Every row has one hidden group. Groups can overlap: rows of different groups may look alike.
Each row in order, then its group:
Array([ 0.652, -1.429,  0.238, -1.535,  0.276,  1.171, -0.081, -0.248, -1.259, -0.604,  1.971, -0.571, -0.166, -0.304,  0.621,  1.409, -0.075]) >> J462
Array([-0.495, -0.148, -0.737, -0.309,  0.268, -0.649,  0.727, -1.733,  0.152,  0.896,  0.908,  0.369, -0.262, -0.044,  1.389,  0.319, -0.587]) >> J462
Array([-0.600,  0.341, -0.566, -0.365, -0.240,  0.232,  0.433, -1.220,  0.070,  1.045,  0.582,  0.343, -0.469, -0.367,  0.700,  0.798, -0.821]) >> J462
Array([-0.344,  0.825,  0.020, -0.719, -1.102, -0.829,  2.074,  1.095, -1.299, -1.149, -2.607,  1.715,  0.739,  0.518,  0.382, -0.261,  1.149]) >> J462
Array([-0.697,  0.704,  0.027, -0.618,  0.925, -0.042,  1.493, -0.935, -0.367,  0.753, -1.139,  0.305, -1.246, -0.608,  0.772,  0.218, -0.509]) >> J462
Array([ 0.763, -0.119, -1.422,  0.952, -0.311, -0.764, -0.743, -0.092,  0.774,  0.933, -1.100,  0.159,  1.268,  0.857, -0.009, -0.690,  0.269]) >> J428
Array([-0.550, -0.713,  1.222,  0.617,  0.680,  1.334, -0.377,  0.871, -0.357, -0.648,  0.483, -2.426, -0.926, -0.873,  0.051,  1.294,  0.367]) >> J428
Array([ 0.445, -1.490,  0.306, -2.279,  0.169,  1.528, -0.524, -0.381, -0.568, -0.590,  1.685, -0.530, -0.257,  0.587,  0.039,  1.657,  0.310]) >> J462
Array([ 1.057,  0.039, -1.871,  0.586, -0.108, -1.990, -1.380, -0.818,  0.208,  1.776, -0.389,  1.279,  1.327,  0.872,  0.108, -1.615,  0.616]) >> J428
Array([ 0.870,  0.622, -1.548,  0.854,  0.177, -1.531, -0.960, -1.083,  0.663,  0.940, -0.464,  0.846,  1.156,  0.369,  0.771, -1.664,  0.007]) >> J428
Array([-0.650,  0.605, -0.513,  0.346,  0.385, -0.444,  1.509, -1.087,  0.011,  0.316, -0.669,  0.582, -0.088, -0.782,  0.997,  0.222, -0.809]) >> J462
Array([-1.485,  1.554,  0.525, -0.649, -1.404, -0.956,  2.576,  1.100, -0.517, -1.372, -1.680,  1.483,  0.583,  0.041, -0.534, -0.587,  0.448]) >> J462
Array([-0.472, -1.515,  0.900,  0.830,  0.607,  2.280, -0.106,  1.736,  0.355, -1.731,  0.971, -3.008, -0.684, -0.187, -0.893,  1.441, -0.293]) >> J428
Array([ 1.478,  1.104, -1.188,  0.206,  0.828, -0.887, -0.767, -1.033,  1.428,  1.098, -0.521,  0.670, -0.011,  0.660, -0.007, -1.982, -0.608]) >> J428
Array([-0.953,  0.817,  0.153,  0.040, -0.298,  0.826, -0.050, -1.603,  0.362,  1.029, -0.229,  0.755, -1.326, -0.337,  0.965,  0.546, -0.595]) >> J462
Array([ 1.072,  1.314,  0.312,  0.550, -0.799, -2.471, -1.221,  0.118, -0.181,  1.209, -1.025,  2.615,  0.679,  0.405, -0.909, -2.066,  0.961]) >> J428
Array([-1.427,  0.065,  0.131,  0.547,  0.653, -0.026,  0.928, -1.246, -0.401,  0.669, -1.044, -0.241, -1.190, -0.246,  1.880,  0.986,  0.236]) >> J462
Array([ 0.755, -1.083, -0.047, -1.609,  0.106,  1.092,  0.214, -0.572, -0.625, -1.049,  2.679, -0.566,  0.488, -0.281,  0.111,  1.215, -1.102]) >> J462
Array([-0.887, -1.140,  1.632,  0.593,  1.207,  2.048, -0.168,  1.107,  0.220, -1.346, -0.662, -2.946, -1.636,  0.021, -0.295,  1.757,  0.869]) >> J428
Array([-1.388,  2.058,  0.881, -0.139, -1.611, -0.928,  1.576,  0.581, -0.350, -0.264, -2.046,  1.676, -0.424,  0.281, -0.257, -0.742,  1.099]) >> J462
Array([ 0.765,  1.286,  0.027,  1.085, -1.555, -3.053, -1.371,  0.203, -0.047,  1.361,  0.718,  3.195,  1.775, -0.005, -1.637, -2.325, -0.429]) >> J428
Array([ 0.983,  0.567, -1.243,  0.519,  0.091, -0.614, -0.713, -0.243,  0.673,  0.489, -1.708,  1.096,  1.098,  0.316, -0.068, -1.442, -0.027]) >> J428
Array([ 0.871,  0.703, -1.560,  0.682,  0.208, -1.509, -0.629, -0.660,  1.068,  0.476, -0.814,  1.002,  1.435,  0.543,  0.111, -1.943,  0.043]) >> J428
Array([ 0.025, -1.315,  1.313,  0.782,  0.252,  1.547, -0.769,  1.744, -0.594, -0.612,  0.213, -1.713, -0.192, -0.689, -1.035,  1.006, -0.095]) >> J428
Array([ 0.014, -0.606,  0.631, -1.063, -0.027,  1.867, -0.383, -0.258, -0.973, -0.614,  1.324, -0.640, -0.647, -0.741,  0.325,  1.539,  0.204]) >> J462
Array([-0.122, -1.554,  0.624,  0.162,  0.613,  2.311,  0.063,  1.783,  0.729, -1.438,  1.610, -3.258, -1.247,  0.030, -1.114,  1.062, -0.778]) >> J428
Array([-0.518, -0.863,  1.389, -0.304,  1.138,  1.993,  0.306,  1.561,  0.576, -1.505,  0.950, -2.414, -1.334, -0.607, -0.865,  0.628,  0.016]) >> J428
Array([ 0.611, -1.146,  0.289,  0.175,  0.829,  1.333, -0.258,  1.493,  0.108, -1.055,  0.794, -2.589, -0.221,  0.027, -0.640,  0.607, -0.150]) >> J428
Array([ 0.228,  0.516,  0.073,  0.063, -1.959, -2.872, -1.402, -0.179,  0.142,  0.988,  1.208,  2.812,  1.777,  0.543, -0.959, -1.389,  0.282]) >> J428
